Small tables with named rows and columns. After each table, cells are looked up by row and column.

Mager
columns: Koguko, Kag, Puram, Sutid, Mezama, Zefi, Momozo, Dofebu, Poz, Sib
Kud: [305, -621, -589, 829, -628, -589, 707, 376, -648, -600]
Tubopif: [-205, 767, 734, -754, 774, 733, -627, -278, 795, 744]
Bupam: [187, -298, -282, 461, -302, -281, 397, 224, -312, -287]
Senatar: [326, -676, -642, 892, -683, -641, 760, 402, -705, -653]
Zumafe: [280, -551, -523, 749, -557, -522, 640, 343, -575, -532]
Taf: [268, -518, -491, 712, -524, -491, 609, 327, -541, -500]

Taf, Dofebu -> 327
Zumafe, Mezama -> -557
Senatar, Koguko -> 326
Taf, Koguko -> 268
Kud, Dofebu -> 376
Kud, Momozo -> 707
Zumafe, Sutid -> 749
Bupam, Zefi -> -281
Tubopif, Sutid -> -754
Senatar, Dofebu -> 402
Bupam, Momozo -> 397
Taf, Sib -> -500
Zumafe, Dofebu -> 343
Taf, Mezama -> -524
Bupam, Kag -> -298
Taf, Puram -> -491
Which row has the largest Dofebu? Senatar

Minamu.csv
,Pid,Zaz,Ber,Loloset,Dokuniz,Vis,Febazas
Lakida,32,44,44,76,36,43,38
Tok,48,48,32,87,36,31,39
Zabozi,35,41,33,20,37,42,36
Bif,28,31,41,6,37,33,39
Rud,43,17,44,25,37,21,39
Fuzumo,33,44,31,92,36,44,39
Rited,39,37,34,55,37,51,37
Godi,40,42,35,49,37,48,40
Mil,42,40,41,57,37,46,34
Damog,37,36,35,80,36,44,37
Vekinis,47,27,37,39,37,31,38
Gat,37,21,33,44,37,41,37

Loloset of Tok = 87
Vis of Mil = 46
Pid of Damog = 37
Ber of Lakida = 44
Vis of Zabozi = 42
Febazas of Bif = 39
Loloset of Vekinis = 39
Vis of Godi = 48
Pid of Lakida = 32

Bik:
,Vuvev,Sug
Kodebo,9063,9026
Dopi,4884,9117
Fab,8772,8779
Rodopo,4495,1919

What is the Sug of Dopi in Bik? 9117
What is the Vuvev of Rodopo in Bik? 4495
What is the Vuvev of Fab in Bik? 8772
What is the Vuvev of Kodebo in Bik? 9063
What is the Vuvev of Dopi in Bik? 4884
What is the Sug of Kodebo in Bik? 9026
What is the Sug of Rodopo in Bik? 1919
What is the Sug of Fab in Bik? 8779

Gavote:
columns: Tisuk, Dor, Nemedo, Tepeb
Naf: [-40, -69, 61, -36]
Pupu: [-20, -92, -10, -45]
Fomefo: [-35, -79, 39, -41]
Safuf: [-28, -88, 14, -44]
Nal: [-25, -90, 2, -46]
Rudevo: [-38, -74, 50, -40]

Rudevo, Tisuk => -38
Fomefo, Nemedo => 39
Rudevo, Nemedo => 50
Pupu, Tisuk => -20
Safuf, Dor => -88
Nal, Dor => -90
Fomefo, Tisuk => -35
Fomefo, Tepeb => -41
Rudevo, Dor => -74
Pupu, Nemedo => -10
Which row has the largest Dor? Naf

Sev =
|  | Ris | Pez | Tufozol | Gekaneg |
|---|---|---|---|---|
| Zinunam | 0.55 | 2.79 | 3.50 | 1.81 |
| Gile | 1.79 | 0.74 | 3.48 | 1.73 |
| Pelobot | 0.31 | 5.00 | 3.48 | 3.45 |
| Gefodor | 3.79 | 2.53 | 6.71 | 0.47 |
| Pem | 1.28 | 4.66 | 1.47 | 5.16 |
| Tisetuv | 3.92 | 5.40 | 1.69 | 6.66 |
| Bima | 2.29 | 0.00 | 2.63 | 1.83 |
| Zit | 2.44 | 0.53 | 1.71 | 4.05 |
| Gised | 7.51 | 0.96 | 3.57 | 4.15 |
| Nofifa | 5.92 | 4.29 | 1.54 | 7.05 |
| Vib | 1.15 | 3.14 | 1.31 | 4.70 |
| Ped | 7.62 | 2.63 | 3.80 | 5.47 |

Pez of Pem is 4.66
Pez of Zinunam is 2.79
Gekaneg of Zit is 4.05
Gekaneg of Ped is 5.47
Ris of Tisetuv is 3.92
Pez of Vib is 3.14
Tufozol of Pem is 1.47
Ris of Gised is 7.51
Which row has the largest Pez? Tisetuv

Zokonon.tsv
	Getazon	Nalobe	Gula	Fepe	Naleril	Tor	Tepi	Sobeti
Kovomop	94	91	206	137	154	127	99	165
Bif	112	163	61	82	111	170	145	59
Latele	81	156	143	64	130	190	112	64
Fov	97	164	69	64	116	182	137	54
Boneza	80	146	173	76	134	188	107	75
Fis	130	89	189	176	144	91	107	200
Puna	155	88	179	192	141	85	110	218
Ral	134	162	54	99	108	140	160	66
Vopak	81	154	150	66	130	190	112	66
Viz	109	90	199	152	148	105	103	180
Retig	164	88	174	199	139	82	111	224
Kug	163	160	48	112	102	111	171	74

Fepe of Ral: 99
Nalobe of Bif: 163
Sobeti of Boneza: 75
Nalobe of Latele: 156
Getazon of Ral: 134
Sobeti of Kovomop: 165
Getazon of Kug: 163
Getazon of Retig: 164
Tepi of Latele: 112
Nalobe of Fov: 164
Tepi of Kug: 171
Getazon of Viz: 109
Getazon of Kovomop: 94
Gula of Latele: 143
Gula of Fov: 69
Fepe of Puna: 192
Fepe of Retig: 199
Row with the largest Naleril: Kovomop

Non =
         Gizuva     Zon     Rel  Divabot   Rumur   Medu  Mezaka  Nabomol
Vezad      3182   10910   11033     7822   12476   5767   11367     8290
Dar        4717    7819   12041     4534   11886   6149   15517     4218
Gar        4201   47130   -8105    83439   36154  12437  -68847    67026
Beg        8683   45469  -10493    83472   31645  14840  -71273    67821
Melisob    8313    7113    9562     4991    7494   8189   12438     5996
Veni      10130  -28439   27535   -62767  -11923   3286   86232   -50176

Gizuva of Dar is 4717
Rel of Melisob is 9562
Zon of Dar is 7819
Mezaka of Veni is 86232
Nabomol of Veni is -50176
Rumur of Vezad is 12476
Zon of Vezad is 10910
Zon of Beg is 45469
Nabomol of Vezad is 8290
Mezaka of Melisob is 12438
Rumur of Beg is 31645
Rumur of Gar is 36154
Nabomol of Dar is 4218
Rel of Beg is -10493

Dos
|  | Lib | Saf | Rer | Nol | Zopan | Negu | Rigubut | Fegal |
|---|---|---|---|---|---|---|---|---|
| Kazazu | -0.662 | 0.141 | 0.347 | 0.454 | -0.117 | 0.166 | -0.227 | 0.625 |
| Mena | -0.054 | 0.211 | 0.665 | 0.054 | -0.307 | 0.808 | 0.060 | -0.300 |
| Sogupu | -0.023 | 0.280 | -0.838 | 0.488 | 0.317 | 0.206 | 0.257 | -0.426 |
| Mupug | -0.246 | -0.347 | -0.610 | 0.621 | 0.426 | -0.196 | -0.012 | 0.079 |
| Das | -0.214 | -0.277 | 0.164 | -0.146 | 0.182 | 0.808 | 0.328 | -0.594 |
| Kif | -0.630 | 0.245 | -0.519 | 0.020 | 0.263 | 0.607 | 0.311 | -0.132 |
| Nopem | 0.393 | 0.873 | -0.155 | 0.087 | -0.280 | -0.236 | 0.060 | 0.331 |

What is the Lib of Mupug in Dos? -0.246
What is the Lib of Kazazu in Dos? -0.662
What is the Fegal of Kif in Dos? -0.132
What is the Rer of Mupug in Dos? -0.610
What is the Saf of Kazazu in Dos? 0.141
What is the Nol of Mena in Dos? 0.054
What is the Rigubut of Kazazu in Dos? -0.227
What is the Saf of Sogupu in Dos? 0.280
What is the Lib of Das in Dos? -0.214
What is the Fegal of Mupug in Dos? 0.079
What is the Lib of Sogupu in Dos? -0.023
What is the Negu of Mena in Dos? 0.808
What is the Negu of Kif in Dos? 0.607

